(2): [ 1.00  6.38  5.30  1.56 -1.30  0.82 -1.80  4.24 -0.73  0.05 -3.97  0.71
  2.73  5.14 -1.36 -2.44  1.35  5.34]
(58): [ 6.61 -6.29 -6.34 -0.03  6.60 -4.36  5.51 -4.37  2.75 -5.04 -1.88  5.54
 -2.60 -6.06  4.16  5.03 -0.66 -6.11]
(5): [-4.18  1.08  3.06  0.28 -2.21  1.09 -1.51  2.14 -0.34  1.13  8.32 -5.62
  1.63  2.79  2.37 -3.74 -2.92  4.48]
(93): [-5.95  1.15  2.37  4.67 -7.70  4.84 -6.17  0.76 -3.08  4.47 -3.64 -3.09
 -0.18  2.37 -2.61 -4.02  2.13  2.02]
(58) | [ 6.61 -6.29 -6.34 -0.03  6.60 -4.36  5.51 -4.37  2.75 -5.04 -1.88  5.54
 -2.60 -6.06  4.16  5.03 -0.66 -6.11]
(2) | [ 1.00  6.38  5.30  1.56 -1.30  0.82 -1.80  4.24 -0.73  0.05 -3.97  0.71
  2.73  5.14 -1.36 -2.44  1.35  5.34]
(5) | [-4.18  1.08  3.06  0.28 -2.21  1.09 -1.51  2.14 -0.34  1.13  8.32 -5.62
  1.63  2.79  2.37 -3.74 -2.92  4.48]

(10): [ 1.20 -7.26 -6.71  2.92  2.37  0.85  2.23 -6.14  0.90  0.02  1.84  0.49
 -5.49 -6.63  2.13 -0.80  1.83 -6.04 -5.19  1.56  0.49  3.11  2.63  2.67
  0.77 -2.37  0.44 -2.31 -0.52  1.61 -3.85 -3.35]
(48): [ 1.02 -2.26 -1.23 -3.08  0.87 -4.69  1.09 -0.12  1.31 -2.92 -1.65  2.10
  1.45 -1.00  1.71  7.84 -4.37 -1.65  1.72  2.73  0.69 -2.27 -5.01  1.04
  0.86  0.38 -4.59  1.21  3.46  1.48  1.40  5.04]
(106): [ 1.76 -3.99 -3.53 -0.37  1.54 -1.48  1.31 -2.21  0.35 -1.39 -3.23  2.99
 -0.68 -3.34  1.10  2.82  0.17 -3.69 -0.12  1.55  1.44  0.11 -0.37  1.60
  0.40  0.68 -3.70  0.17  1.38  0.93 -0.08  3.25]
(99): [-1.60 -2.25 -2.73  1.66 -1.27  2.47 -0.84 -2.75 -1.34  1.85 -0.53 -0.54
 -2.94 -2.34 -2.09 -0.91  2.26 -3.38 -2.71 -1.84 -0.95  0.86  2.99 -0.82
 -1.32  1.40  0.94 -1.94 -1.99 -1.48 -2.72  0.97]
(106) | [ 1.76 -3.99 -3.53 -0.37  1.54 -1.48  1.31 -2.21  0.35 -1.39 -3.23  2.99
 -0.68 -3.34  1.10  2.82  0.17 -3.69 -0.12  1.55  1.44  0.11 -0.37  1.60
  0.40  0.68 -3.70  0.17  1.38  0.93 -0.08  3.25]
(99) | [-1.60 -2.25 -2.73  1.66 -1.27  2.47 -0.84 -2.75 -1.34  1.85 -0.53 -0.54
 -2.94 -2.34 -2.09 -0.91  2.26 -3.38 -2.71 -1.84 -0.95  0.86  2.99 -0.82
 -1.32  1.40  0.94 -1.94 -1.99 -1.48 -2.72  0.97]
(48) | [ 1.02 -2.26 -1.23 -3.08  0.87 -4.69  1.09 -0.12  1.31 -2.92 -1.65  2.10
  1.45 -1.00  1.71  7.84 -4.37 -1.65  1.72  2.73  0.69 -2.27 -5.01  1.04
  0.86  0.38 -4.59  1.21  3.46  1.48  1.40  5.04]

(46): [ 5.49  5.68  0.93 -2.83]
(55): [ 1.74  1.56  1.84 -0.40]
(32): [-2.19 -4.38 -2.81  8.19]
(21): [-2.89 -2.72 -0.44  4.38]
(84): [ 3.28  5.68  0.93 -2.83]
(46) | [ 5.49  5.68  0.93 -2.83]
(21) | [-2.89 -2.72 -0.44  4.38]
(55) | [ 1.74  1.56  1.84 -0.40]

(4): [-0.32  0.56  1.31  1.28 -1.20 -0.71 -1.12  3.66 -0.45  1.61  5.03  0.91
 -5.41]
(119): [-5.60  1.94  1.76 -3.57 -6.50 -3.97  2.39  0.91  1.15 -5.47  0.95  1.08
  4.98]
(7): [-4.64  1.71  0.24 -0.64 -6.27 -3.61  1.29  1.88  0.90 -1.74  2.25  1.45
 -0.37]
(130): [-3.13 -2.38 -8.22  2.01 -3.02 -2.64 -4.81  0.83 -1.88  1.02  0.95 -0.56
 -3.31]
(7) | [-4.64  1.71  0.24 -0.64 -6.27 -3.61  1.29  1.88  0.90 -1.74  2.25  1.45
 -0.37]
(4) | [-0.32  0.56  1.31  1.28 -1.20 -0.71 -1.12  3.66 -0.45  1.61  5.03  0.91
 -5.41]

(88): [ 3.27  0.98  2.30  1.94 -2.26  0.09  4.08  2.60 -1.23  3.25  3.44  2.92
  4.32  4.85  2.44  1.83 -1.75 -0.15  3.39  0.23  2.66  0.85  1.54  4.42
 -0.86 -0.36  2.32  0.20 -0.65 -0.84  2.14 -0.43  1.90  1.69  1.20 -1.10
 -0.35  2.38  4.36 -0.91  0.41  2.37  4.37 -1.08 -1.50  0.79 -0.70 -0.99
  2.37 -0.90 -0.59 -0.70  4.25  2.34  1.33 -0.34  3.14  2.89  0.89  2.03
  0.25  3.54  0.70]
(112): [ 1.24 -2.74  2.36  0.46 -1.15 -0.47 -1.07 -0.58 -2.39 -1.01 -0.98 -0.55
 -0.41  0.07 -0.38 -1.13 -0.44  1.34 -0.85 -1.67 -1.81 -0.61 -0.04 -0.02
 -1.74 -0.20 -0.83 -0.03  0.70 -0.90 -0.48 -2.61 -1.59 -0.64 -1.57  0.07
 -0.11 -0.98  0.55  2.65 -0.92  0.95  0.91 -2.80 -0.05  0.70 -0.85 -1.86
  0.76 -2.32 -0.74 -1.05  0.11 -1.26 -1.57  0.41 -1.57 -0.42 -1.04 -0.71
 -1.46 -1.97  0.62]
(78): [-2.46 -5.85 -1.38 -0.44 -4.84 -2.47 -3.27 -0.60 -3.08 -2.00 -6.27 -4.31
 -3.45 -3.24 -0.93  0.52 -2.84  0.78 -2.54 -2.23  0.10 -2.88 -0.11 -0.64
 -2.33 -1.45 -0.46 -1.49 -1.05 -4.09 -1.00  0.84 -0.23 -2.16 -4.27 -3.95
 -0.76 -2.19 -4.54 -0.92 -4.60 -0.08 -2.07  0.64 -0.22 -0.96 -1.76  1.34
 -1.64 -6.85  0.45  0.41 -4.56 -4.39 -0.27  0.21 -0.42 -1.50 -6.20 -0.78
 -1.61 -5.28 -2.48]
(88) | [ 3.27  0.98  2.30  1.94 -2.26  0.09  4.08  2.60 -1.23  3.25  3.44  2.92
  4.32  4.85  2.44  1.83 -1.75 -0.15  3.39  0.23  2.66  0.85  1.54  4.42
 -0.86 -0.36  2.32  0.20 -0.65 -0.84  2.14 -0.43  1.90  1.69  1.20 -1.10
 -0.35  2.38  4.36 -0.91  0.41  2.37  4.37 -1.08 -1.50  0.79 -0.70 -0.99
  2.37 -0.90 -0.59 -0.70  4.25  2.34  1.33 -0.34  3.14  2.89  0.89  2.03
  0.25  3.54  0.70]
(112) | [ 1.24 -2.74  2.36  0.46 -1.15 -0.47 -1.07 -0.58 -2.39 -1.01 -0.98 -0.55
 -0.41  0.07 -0.38 -1.13 -0.44  1.34 -0.85 -1.67 -1.81 -0.61 -0.04 -0.02
 -1.74 -0.20 -0.83 -0.03  0.70 -0.90 -0.48 -2.61 -1.59 -0.64 -1.57  0.07
 -0.11 -0.98  0.55  2.65 -0.92  0.95  0.91 -2.80 -0.05  0.70 -0.85 -1.86
  0.76 -2.32 -0.74 -1.05  0.11 -1.26 -1.57  0.41 -1.57 -0.42 -1.04 -0.71
 -1.46 -1.97  0.62]

(155): [ 2.36  2.98 -4.44 -1.89  3.91]
(52): [ 3.09  5.32 -2.93 -4.48  2.11]
(33): [ 3.09  5.32  0.41 -4.48  2.11]
(11): [-2.70  8.06  1.19 -0.77  0.26]
(38): [-4.43 -1.70  1.68  0.70  0.82]
(13): [-5.91 -4.07  3.71  5.34 -1.68]
(150): [ 1.25 -4.30  2.58  0.90 -0.60]
(34): [ 0.98 -1.22  0.01 -1.00  0.54]
(185): [-2.70  8.06  1.19 -1.83  0.43]
(185) | [-2.70  8.06  1.19 -1.83  0.43]
(52) | [ 3.09  5.32 -2.93 -4.48  2.11]

(69): [ 1.95  3.80 -4.32 -4.04 -2.12  2.96  3.17 -4.12  1.30 -2.33 -4.35 -0.71
 -6.00 -0.25 -1.92 -6.48  0.97 -1.09 -0.93  2.21  1.63  4.73  8.09 -5.83
  0.38 -3.70  4.60 -1.99 -1.24 -6.72]
(118): [-3.49 -0.84 -0.23 -3.18  2.62  0.19 -2.95 -5.67  7.14  1.19  4.12  4.67
 -7.02 -1.40 -3.03  0.00 -2.85 -6.53 -5.39 -6.28  1.06 -1.16  3.17 -5.75
 -7.85  2.79 -0.62 -3.11  5.47 -0.38]
(90): [ 1.95  3.80 -4.32 -4.04 -2.12  2.96  3.17 -4.12  1.30 -2.33 -4.35 -0.71
 -6.00 -0.25 -1.92 -6.48  0.97 -1.09 -0.93  2.21  1.63  4.73  8.09 -5.83
  0.38 -3.70  4.60  4.15 -1.24 -6.72]
(90) | [ 1.95  3.80 -4.32 -4.04 -2.12  2.96  3.17 -4.12  1.30 -2.33 -4.35 -0.71
 -6.00 -0.25 -1.92 -6.48  0.97 -1.09 -0.93  2.21  1.63  4.73  8.09 -5.83
  0.38 -3.70  4.60  4.15 -1.24 -6.72]
(118) | [-3.49 -0.84 -0.23 -3.18  2.62  0.19 -2.95 -5.67  7.14  1.19  4.12  4.67
 -7.02 -1.40 -3.03  0.00 -2.85 -6.53 -5.39 -6.28  1.06 -1.16  3.17 -5.75
 -7.85  2.79 -0.62 -3.11  5.47 -0.38]

(25): [-4.37  1.99 -3.50 -1.58  6.25  4.00 -2.30 -5.62  5.91  2.28 -4.28  4.46
  1.72  1.37 -4.19  2.31 -6.37  4.11]
(64): [-3.40 -4.69  2.01  0.71  1.97 -5.23 -5.44 -4.57  3.48 -3.46  4.72 -6.45
  4.26 -2.28  5.38  5.06  6.20  0.13]
(22): [-4.61 -5.33 -5.41  6.19  0.73 -6.91  1.62 -3.52 -5.58 -3.83  5.79  5.67
 -5.83  4.43 -3.87 -2.87  2.17 -5.62]
(129): [-2.01 -0.97  2.60 -0.94  0.98 -5.47 -3.85  6.98 -3.71 -1.59  0.01  1.70
 -6.04  1.94  1.98 -0.40 -6.11  3.12]
(64) | [-3.40 -4.69  2.01  0.71  1.97 -5.23 -5.44 -4.57  3.48 -3.46  4.72 -6.45
  4.26 -2.28  5.38  5.06  6.20  0.13]
(129) | [-2.01 -0.97  2.60 -0.94  0.98 -5.47 -3.85  6.98 -3.71 -1.59  0.01  1.70
 -6.04  1.94  1.98 -0.40 -6.11  3.12]
(25) | [-4.37  1.99 -3.50 -1.58  6.25  4.00 -2.30 -5.62  5.91  2.28 -4.28  4.46
  1.72  1.37 -4.19  2.31 -6.37  4.11]

